(in the rows, 128 means zero)
Which row each row swaps with, under one turn or mirror
vur: [128 125 130 119  71 126 164 113 107 113 101 115 122 141 113 145 118 108
 158]
govik: [155 105 151 143  80 141 119  72 159 108 119 119 143 160 140 139 124 102
 134]
rizu: [136 152 133 123 116 125 129 114 139 112 152 129 154 130 121 141 169  79
 136]
givi: [146  93 167  80  86 136 127 145 121 105 161 128 144 134 152 122 135  99
 137]
zage: [165 118 186 105  87 157 135 121 128 100 105 116 133 127 138 118 141  71
 132]
ruli: [147 147 138 123 133 120 155 104 135 111 143 122 163 133 134 108 167  81
 161]
mudu: [158 117 109 110 130 141 155 104 152  76 145 125 138 141 143  94 149 107
 139]
Fir: [131  99 168  88  86 133 140 131 112 118 166 126 129 132 149 117 132 110
 124]
Kop: [154 111 153 147  88 129 109  89 166 132 122 121 141 143 151 142 113 101
 134]
sen: [152  95 110 112 133 130 138 105 144  65 138 113 151 127 141 109 147  97
 138]
fidid: [145 104 177  81  99 128 133 136 109 109 151 117 132 127 160 111 139 102
 127]
popop: [156 139 120 125 124 132 138 109 146 107 135 124 134 114 137 122 178  80
 140]
tezut: [147 145 135 112  96 127 111 115 150 115 143  96 155 149 124 137  93 131
 142]
lezu: [142 100 178  92  78 137 136 135 117 109 159 129 145 153 143 108 132 114
 135]
bot: [151 129 174  97  76 133 124 140 127 107 110 109 135 120 140 114 146  79
 126]
zunad: [131 125 110 126  74 129 165 118 102 114 111 112 133 144 121 144 120  97
 146]
gat: [139 146 132 125 122 143 152 120 140 107 141 116 153 119 116 127 171  79
 139]
nar: [142  95 183  80  91 128 131 130 117 110 153 120 139 132 133 100 136 119
 139]
levuz: [170 111 135 114 125 132 142 107 121 112 101 152 110 130 141 139 104 132
 162]
lom: [153 101 113 118 131 132 151  98 141  71 143 125 145 146 129  97 153 106
 138]
zase: [123 121 119 123  75 118 164 128  99 119 117 127 132 148 119 138 120 102
 153]
Nug: [141 117 109 129  82 116 155 135 113 117 108 120 123 125 120 132 109 107
 156]
sop: [168 114 130 120 124 129 145 110 131 124  95 149 124 135 148 139 110 127
 162]
kabe: [154 104 159 146  81 139 127  77 151 119 111 127 146 150 143 158 129 103
 135]
vuvet: [156 113 121 110 124 133 147 110 157  71 148 110 146 121 141 108 163 114
 123]
ler: [158 136 126 109  89 114 117 127 148 121 139 104 158 152 123 131  95 139
 131]
pak: [167 138 135 108  87 123 114 119 153 110 138 104 165 151 117 127  97 139
 143]
kalav: [171 117 148 130  92 140 118  72 157 118 117 128 145 141 134 162 114 100
 134]
fos: [175 117 162 100  81 142 130 127 121  86  93 125 121 127 131 124 142  74
 129]
gutev: [143 109 118 117 121 126 152  94 157  71 137 119 145 127 145  98 145 104
 124]
bused: [140 136 116 112  85 118 159 123  99 117 110 125 142 131 120 149 107  99
 151]
vuv: [145 125 154 139  88 145 131  70 161 119 116 119 135 162 144 153 125 101
 145]
fovot: [168 136 137 110  82 137 117  97 142 123 138  96 148 143 105 124 103 138
 133]
gugig: [180 110 133 125 117 114 132 103 114 113 111 148 122 132 149 127 112 136
 153]
penop: [153  94 113 109 131 125 139 102 147  72 146 116 156 144 144 103 136 109
 147]
Kone: [150  90 164  84  89 135 135 139 121 105 168 127 140 139 150 116 125 122
 153]
gol: [175 113 134 114 135 113 140 110 110 123 114 157 129 142 143 130 109 126
 161]
Sele: [160 121 180 103  77 151 126 146 142  96  98 129 139 149 141 124 146  80
 134]
rif: [159 126 141 113 126 121 156 104 118 125  99 161 137 139 152 123 113 132
 154]
pib: [181 111 181  88  79 145 148 131 138 102 118 112 131 135 115 110 142  90
 142]
pevu: [146 137 121 137 122 138 128 113 122 105 143 114 148 132 106 127 172  79
 152]
lav: [158 144 133 117  87 129 113 112 143 126 134  91 153 138 122 127  92 133
 149]

Swapped with rizu: fos
Swapped with Kone: penop
Swapped with popop: bot
Swapped with Sele: pevu

